Each row below has a hidden score, from 0 to 30, with 15 about the middle. What is it? The score is a weighted sum of the row's numbers plus the product of two more (or one squared), each taken from its middle value.
[ 0.8 -0.7 -0.7  0.3 -0.5  0.6  0.8  0.7  1.3  1.7 -2.2 -0.4 -0.8 -0.4
 -0.1  0.9] ~ 25
[-0.7  1.4  1.6 -0.2 -1.3 -2.1 -2.3  0.8 -2.5 -0.8  1.1  1.6  0.9  0.6
  0.   0. ] ~ 11
[-1.  -1.3 -0.5  0.8 -0.7 -0.5  0.7  0.2  1.  -2.3 -1.4  0.8 -0.3  1.5
  1.5 -1.4] ~ 14
[ 0.1  0.4  0.9 -0.2 -0.8 -0.5 -1.3  0.4 -0.9 -0.4  0.6  0.9  1.1  0.7
 -0.2  0.7] ~ 12
[ 0.5 -1.4 -1.1  0.   0.7  1.4  0.9 -1.3  0.5  0.4 -1.1 -0.9 -1.4 -1.1
 -0.5 -1.7] ~ 20
[ 0.8  1.4  0.3  0.5 -1.4 -0.8 -0.6  1.6 -0.2  0.7  0.   0.2  1.7 -0.8
 -0.4  1. ] ~ 13
[ 0.4 -1.5 -0.7 -0.8  0.1  0.8  1.6 -0.8  1.4 -0.1 -0.6 -0.6 -0.3  0.1
  0.1 -1. ] ~ 17
[ 0.8  0.8  1.  -1.8  0.9 -0.9 -0.3 -1.2 -0.7  0.2  2.3  0.2  0.9  0.4
  0.6 -0.7] ~ 13
[ 0.4  1.1  0.9 -0.8  0.2 -0.3 -0.7  0.5 -1.2  0.4  1.7  0.4  0.5 -0.9
 -0.1  0.8] ~ 25
[-0.8 -1.3 -1.3  0.6  0.3  1.1  1.5 -1.4  0.   0.5 -0.6 -0.9 -1.5 -0.6
 -0.3 -0.2] ~ 13
[ 0.8  0.7 -0.2 -0.4 -0.3  1.1 -1.2  0.3 -2.2 -0.5  1.7  0.3  1.5  0.
  1.9  1.5] ~ 27
[ 0.9  2.1  1.1  0.3 -2.2 -2.1 -2.   1.5 -2.3  0.7  0.6  1.3  1.1 -1.1
 -0.2  1.5] ~ 18
[-0.2 -0.7  0.3 -0.7  0.8  0.8  0.3 -2.2 -0.6 -1.6  1.3  0.9 -1.   0.1
  1.2 -1.3] ~ 15
[-0.6  0.4 -1.1  1.1 -1.1 -0.4 -0.3  0.   0.6  0.2 -0.6  0.6 -0.2  1.
  0.7  0.8] ~ 19
[-1.3  0.9  1.8 -0.3 -0.8 -1.8 -1.8  1.  -2.6 -1.4  1.   2.5  1.1  0.5
  0.8  1. ] ~ 16
[ 0.8  0.3  0.6 -0.9  0.2  0.2  0.2  0.1 -0.3  0.   0.  -0.3  0.1  0.
  0.2 -1. ] ~ 15
[ 0.5 -0.5 -0.2 -0.4  1.4  1.4  1.7 -1.1  1.2  0.8 -0.2 -1.4 -1.  -0.2
 -0.6 -1.3] ~ 12
[-0.1 -0.4 -0.5  0.3 -0.3 -0.3  0.4 -0.1  0.6 -0.4 -1.1  0.   0.   0.
  0.   0. ] ~ 15
[-0.9  1.3  1.2 -0.3 -0.7 -2.  -1.8  1.4 -1.4 -1.   1.   1.   1.   1.4
  1.2  0.8] ~ 16
[ 1.4  0.9 -0.1  1.1 -0.8  1.4 -0.7  0.1 -1.1 -1.4 -0.6  0.4 -0.1  0.1
 -1.2  0.9] ~ 14
[ 0.9 -1.3 -1.5 -0.5  0.9  0.9  0.7  0.5  1.4  1.4 -2.  -1.5 -0.6 -1.2
  0.4 -1.1] ~ 24
[-0.2  0.1 -1.6  0.7  0.9  1.5  1.2 -0.6 -0.2  1.4 -0.3 -1.4 -1.6 -0.3
 -1.2  0.1] ~ 14
[ 0.7  1.3  2.2 -1.  -0.2 -1.9 -2.8  0.7 -2.   0.3  2.5  0.9  0.9 -2.5
 -2.2  0.5] ~ 18
[-0.7 -1.8 -1.1 -0.7  0.8  1.9  1.7 -1.4  0.4 -0.8  0.3 -0.8 -1.  -0.5
  0.7 -1. ] ~ 23
[-0.5  0.   0.   0.6 -1.  -0.6 -0.6  0.6 -0.3 -0.5  0.   0.   0.   0.
  0.   0. ] ~ 13
[ 0.   0.  -0.1 -0.7  0.7  0.3  0.3 -1.  -1.2  0.5  0.6  0.4 -0.5 -0.3
 -0.4  0.2] ~ 18
[ 0.3  0.   0.1 -0.9  0.8  0.   0.7 -0.5  0.4  1.   0.1 -0.9 -0.2 -0.4
  0.2 -1.1] ~ 14
[ 0.9 -0.1  0.3 -0.9  1.4  1.6  1.  -0.9  1.4  0.3 -0.2 -0.9 -0.8 -0.8
 -0.1 -1.2] ~ 15
[-0.7  0.  -0.4  0.7 -0.4 -0.2  0.3  1.1  0.2 -0.2  0.   0.   0.   0.
  0.   0. ] ~ 18
[-0.4  0.2 -0.5  0.7 -0.8 -0.5  0.2 -0.1  0.5 -0.2  0.  -0.1  0.   1.
 -0.1  1.3] ~ 12
[-1.5  0.6  0.8  0.6  0.  -0.5 -0.7  0.1 -1.1 -1.8 -0.1  0.   0.   0.
  0.   0. ] ~ 11
[-1.9 -0.6  2.1 -1.6 -0.5 -2.4  0.2 -2.3  0.7  0.4  1.3  1.   0.5 -0.6
 -0.1 -1.7] ~ 7
[-1.1 -0.3 -0.5  0.5 -0.5 -0.5  0.4  0.1  1.2 -1.5 -1.2  0.  -0.3  0.7
  1.6 -0.5] ~ 12
[ 1.   0.2  0.5 -0.9  0.8 -0.3 -0.2 -0.7 -0.2  0.3  0.5 -0.4  0.6 -0.4
 -1.   0.6] ~ 12
[-0.2 -1.8 -0.9  0.   1.4  1.2  1.3 -2.2 -0.2 -0.6  0.5  0.  -0.5  0.7
  0.8 -0.7] ~ 12
[-0.2  0.2 -0.5  0.5 -0.7  0.  -0.1  0.7 -0.9 -0.7 -0.5  0.2  0.5  1.7
  0.4  1.5] ~ 14
[-1.  -1.  -1.6  0.8 -1.   0.3  0.2  0.3  1.  -0.6 -0.9  0.2 -1.   0.6
  0.7 -0.1] ~ 19
[-0.5 -0.9 -0.8 -0.1  0.3  1.1  1.5 -1.4  0.7  0.5 -0.2 -0.8 -1.8  0.3
  0.2 -0.9] ~ 15
[ 0.7  0.3 -0.1 -0.7  1.   1.   0.5 -0.9 -0.5  0.6  1.  -0.6 -1.  -0.4
 -1.5 -0.2] ~ 16
[ 0.4  0.4  1.  -2.4  1.4 -0.6  0.9 -1.3 -0.3 -0.1  1.  -0.2  1.2 -0.4
  0.4 -1.9] ~ 12
[-0.3  0.8  0.1  0.9 -0.8  0.2  0.   0.4 -0.2 -0.4 -0.6  0.8  0.2  1.3
 -0.2  0.6] ~ 15
[ 0.3  0.6  0.9 -2.   1.2 -0.4 -0.4 -1.4 -1.1 -0.7  1.5  0.2  0.4  0.1
  1.2 -1.2] ~ 13
[-0.8 -0.5 -1.6  1.1 -1.3  0.2 -0.2  0.5  0.5  0.5 -0.9  0.4 -0.3  0.4
 -0.1  0.9] ~ 19
[ 1.2  1.3  0.4  0.4 -1.1 -1.3 -0.3  1.5  0.9  0.   0.   0.   0.   0.
  0.   0. ] ~ 19
[ 1.1 -0.6 -0.5 -0.7  1.4  1.   1.1 -0.7  1.2  1.  -0.8 -1.8 -1.2 -0.3
 -0.8 -1.1] ~ 17
[ 0.7  1.1  0.4 -0.5  1.   0.  -0.3 -0.8 -0.9  1.3  0.4 -0.4  0.1 -0.4
 -0.6 -0.2] ~ 16
[-1.8 -0.7 -1.3  1.1 -1.3  0.3  0.7 -0.2 -0.1 -1.  -0.1  0.8 -0.2  1.1
  1.1  1. ] ~ 17
[-0.1  1.1  1.1 -0.4 -1.3 -2.2 -2.6  2.  -2.1 -0.8  1.1  1.6  2.2  0.
  0.   0. ] ~ 14
[-1.  -0.6  0.3 -0.1 -0.1  1.4  1.4 -2.   0.2 -0.1 -0.1 -0.2 -1.8  0.
 -1.8 -1.2] ~ 10
[ 2.4  0.1 -1.9  1.2 -1.1 -0.8 -1.3  3.  -1.6  0.   0.   0.   0.   0.
  0.   0. ] ~ 29
[ 1.6  1.8  0.4  1.  -1.5 -1.  -1.7  1.9 -0.5  1.9 -0.4  0.4  0.6  0.
  0.   0. ] ~ 29
[ 0.1 -1.3 -0.9  0.   1.3  1.1  1.3 -1.5  1.3  0.   0.   0.   0.   0.
  0.   0. ] ~ 15
[-0.9 -1.  -1.3  1.2 -1.   0.6  0.8  0.4  0.8 -0.8 -1.1  0.2 -0.9  0.5
  1.   0.2] ~ 19
[-0.6  0.1  0.1  0.8 -0.2 -0.3 -0.5 -0.2 -0.9 -0.6  0.6  1.1  0.8  0.7
  0.7  0.6] ~ 10
[ 0.3 -0.9  0.8 -2.3  1.  -0.5  0.3 -1.2 -0.3 -1.1  1.5  0.   1.  -0.1
  1.  -2.3] ~ 12
[-0.7 -0.2 -0.4  1.1 -1.1  0.5  0.9  0.9  0.8 -0.5 -1.7  0.  -0.4  0.9
  0.5  0. ] ~ 13
[-0.3  0.  -0.3  1.  -0.7 -0.3  0.7  1.   1.   0.   0.   0.   0.   0.
  0.   0. ] ~ 17
[ 1.3  1.7  0.   0.8 -1.3 -0.3 -1.   0.7  0.6  0.7 -0.3  0.8  1.3 -0.9
 -0.3  0.6] ~ 23
[ 0.6  0.5  1.  -1.3  0.5 -0.2  0.   0.  -0.1  0.7  1.3  0.2  1.2 -1.1
 -0.8 -0.3] ~ 14
[ 0.1 -0.4 -1.1  1.2 -0.4  0.1  1.   1.   0.4  0.2 -1.5  0.3  0.3  0.1
  0.9 -0.1] ~ 18
[ 0.8  1.1  0.8 -0.9  1.3  0.5  0.3 -0.4  0.7  1.3  0.9 -0.7  0.   0.
  0.   0. ] ~ 14
[ 0.  -0.3 -1.7  0.2  0.6  1.3  1.1 -0.3  0.3  0.8 -0.4 -0.6 -2.1 -0.6
 -1.3 -0.2] ~ 23
[ 0.   0.5  0.3  0.7 -0.7  0.  -0.3 -0.1 -0.3  0.   0.   0.   0.   0.
  0.   0. ] ~ 10
[ 1.4  1.1 -0.5 -0.1  1.3  1.5 -0.1 -1.  -0.1  1.6 -0.5 -1.8 -0.6 -0.5
 -1.6  0.1] ~ 16
[ 0.9  0.6  2.2 -1.9  1.  -0.4 -1.  -0.9 -1.4  0.   2.1  1.   1.6 -0.5
 -0.1 -0.8] ~ 12
[ 0.3  0.5  0.8 -0.7 -0.3  0.6 -0.9  0.6 -1.   0.2  0.5  0.3  1.6  0.2
  1.4  0.9] ~ 14
[ 1.2 -0.4  1.4 -1.6  1.3  0.1  0.4 -0.8 -0.6 -0.1  1.  -0.5  0.9 -0.1
  0.7 -2.2] ~ 9
[-0.1  1.2  1.2 -1.9  1.  -0.5 -1.4  0.8 -1.8 -1.6  1.6  0.9  1.9  0.2
  1.6  0.5] ~ 22
[ 0.1  0.2  0.5 -0.1  1.1  0.5 -0.3  0.  -0.3  1.   1.4  0.   0.5 -0.7
 -0.6  0.2] ~ 13
[-0.2 -0.2 -0.6  0.6 -0.1  0.   0.4 -0.3  0.4 -0.1 -0.5  0.   0.   1.
  0.8  0. ] ~ 13
[ 0.  -1.5 -0.4 -0.1  0.2  0.9  0.8 -1.   1.2 -0.4 -0.3 -0.5 -0.3  0.1
  0.7 -1.5] ~ 11
[-0.6 -0.4 -0.3  1.5 -1.1  0.5  0.5  0.3  0.7  0.   0.   0.   0.   0.
  0.   0. ] ~ 12
[ 0.  -0.8 -1.5  1.2  1.2  2.1  0.7 -0.5 -0.1  1.2 -0.8 -1.8 -2.5 -1.3
 -1.2  0.1] ~ 19
[ 0.2  0.3  0.7 -0.7  0.4 -0.5 -0.4 -0.1 -0.4  0.7  1.5 -0.2  0.8 -0.9
 -0.7  0.2] ~ 14
[ 0.6  0.3  0.1 -0.4  0.  -1.  -0.3  1.2 -0.7  0.3  0.6  0.7  0.9  0.7
  1.   0. ] ~ 20
[ 0.3  0.6 -0.9  1.1 -1.6 -0.4  0.1  0.1  0.5  1.2 -0.8 -0.5 -0.6  0.7
 -0.3  1.3] ~ 16
[ 0.2 -1.2  1.3 -2.   0.9 -0.2  0.6 -0.8 -0.1 -1.5  1.1  0.3  0.2  0.4
  1.4 -1.7] ~ 18
[ 0.9  1.3  1.3 -1.   0.8  0.4 -0.5 -0.1 -0.5  1.4  0.   0.   0.   0.
  0.   0. ] ~ 20
[ 0.5  1.8  0.2 -0.1 -1.1 -0.6 -0.9  1.1 -0.2  0.5  0.2  0.4  0.8 -0.5
 -1.   1. ] ~ 16
[-0.7  0.5 -0.9  2.  -2.2 -0.7 -0.9  0.8  0.1  0.7 -0.8  0.4 -0.7  0.2
 -0.7  2.4] ~ 16
[-1.  -0.5 -1.6  1.7 -1.   0.3  0.9  0.4  0.2 -0.2 -0.9  0.2 -1.1  0.3
  0.4  0. ] ~ 17
[ 2.3  1.8  1.3  0.6  0.4 -0.5 -1.8  0.9  1.   3.  -0.1 -1.3 -0.4 -3.
 -3.7  1.2] ~ 14
[ 2.1  1.5  0.6  0.4 -0.4 -0.6 -1.8  1.4  0.6  2.7 -0.3 -1.4 -0.7 -2.7
 -3.5  1.4] ~ 18
[-0.3 -1.1 -0.1 -0.7  0.4 -0.1  1.8 -1.5  1.3 -0.6 -0.4 -0.1 -0.8  0.2
 -0.7 -1.1] ~ 15
[-1.  -1.   0.3 -0.5  0.1  1.5  1.4 -1.7  0.9 -0.9  0.1 -0.2 -0.6  0.5
 -0.5 -1. ] ~ 7
[ 0.6  0.2 -0.3  0.1  0.5  1.2  0.7 -0.5  0.8  0.6 -0.8 -0.6 -0.5 -0.9
 -1.1 -0.6] ~ 17
[ 1.2  0.6  0.4  1.4 -1.9 -0.1 -0.7  1.4  0.   0.9  0.   0.6  0.3 -0.8
 -1.7  1.3] ~ 16
[-1.  -0.8 -0.3  1.  -0.6  0.   0.2  0.1  0.5  0.1 -0.6  0.  -0.3  0.9
  0.9 -0.1] ~ 11
[ 1.4  0.6  0.4 -0.6  1.5  0.1 -0.4 -0.9  0.1  1.   0.3 -0.6 -0.2 -1.3
 -1.5  0.7] ~ 15
[ 2.   0.6  0.2 -0.2  1.8  1.1  0.4  0.4  0.9  1.7 -1.7 -1.4  0.  -1.6
 -0.3  0. ] ~ 19
[-0.8 -0.1  0.   1.4 -1.2 -0.5  0.2  0.2  0.5  0.3 -0.5  0.2  0.   0.9
  0.6  0.8] ~ 10
[ 1.5  1.6  2.5 -1.   0.1 -1.6 -2.4  0.6 -2.3  0.3  1.7  1.3  1.2 -2.
 -1.4  0.8] ~ 16
[-1.3  0.7  1.3 -0.4 -0.4 -1.3 -1.8  0.2 -1.3 -0.5  1.4  1.2  0.8  1.3
  0.3  0.8] ~ 10
[-1.2 -0.9 -0.3 -0.4  0.1  0.9  1.1 -1.8  1.  -1.  -0.1  0.   0.   0.
  0.   0. ] ~ 8
[-0.6  0.3 -0.5  0.7 -0.6  0.5  0.8  0.6  0.6 -0.5 -0.8 -0.1 -0.4  0.9
  0.1 -0.3] ~ 13
[ 0.8 -0.1  0.4 -0.7  0.9  0.4  0.   0.2  0.3  0.   0.5  0.  -0.1  0.1
  0.   0. ] ~ 18
[ 0.4 -0.6 -0.4 -0.6  1.3  0.9  0.8 -0.5  0.9  0.3 -0.3 -1.2 -0.9 -0.6
 -0.3 -1.4] ~ 15
[ 0.6 -0.8 -1.   1.1 -0.8  0.4  0.6  0.4  0.7  1.6 -2.1  0.5 -0.3 -0.8
  0.5  0.8] ~ 29
[ 0.6 -1.2 -1.2 -0.5  1.2 -0.3  1.1  0.6 -0.3  0.2  0.  -0.3  0.7 -0.3
  1.1 -0.8] ~ 20
[ 0.6  1.1  0.8 -0.4  1.   0.1 -0.5  0.2 -0.8  0.3  0.4 -0.3  1.  -0.8
 -0.5 -0.1] ~ 9
[-1.1  0.7  0.3  1.3 -0.7  0.  -1.   0.3 -0.7 -1.1 -0.1  1.1 -0.3  1.
  0.5  0. ] ~ 10
[-1.1  0.6  0.6 -0.9  0.6 -0.6  0.1 -1.4  1.4  1.1 -0.3 -1.  -0.9 -1.3
 -1.9 -0.2] ~ 9
[-1.2  0.4 -0.6  0.2 -0.6 -1.   0.2  0.3  0.9 -1.4 -0.4  0.4  0.9  1.2
  0.   0. ] ~ 10
[-0.4 -0.5 -0.9  0.7  0.5  0.6  0.9 -0.9  1.4  0.4 -1.1 -0.3 -1.5 -0.3
 -0.6 -0.7] ~ 20
[ 1.6  2.   1.5 -0.1  0.3 -0.7 -2.4  0.8 -0.1  1.7  0.  -0.6 -0.4 -2.2
 -2.1  1.3] ~ 16
[-0.1 -0.6  1.4 -1.3  1.   0.1  0.3 -0.6 -0.8 -1.   1.8  1.   1.2  0.3
  1.7 -0.9] ~ 16
[ 1.3 -0.5 -3.   1.3  0.1  0.2 -1.1  2.7  0.   2.2 -2.2 -0.9  0.2 -1.5
  1.   1.4] ~ 29
[-1.1 -1.3 -0.7  0.7 -0.2 -0.7  0.4 -0.3  1.3 -1.8 -1.3  0.1 -0.2  1.9
  1.6 -1.7] ~ 13
[ 0.7 -1.9 -1.1 -0.8  0.5  1.9  1.1 -1.1  0.5 -0.3 -1.2 -1.2 -1.7 -0.7
  0.1 -1.9] ~ 19
[-0.9  0.7 -0.4  0.1 -0.6  0.3  0.1 -0.3 -0.6  0.1  0.4  1.  -0.2  0.5
  0.8  0.6] ~ 17
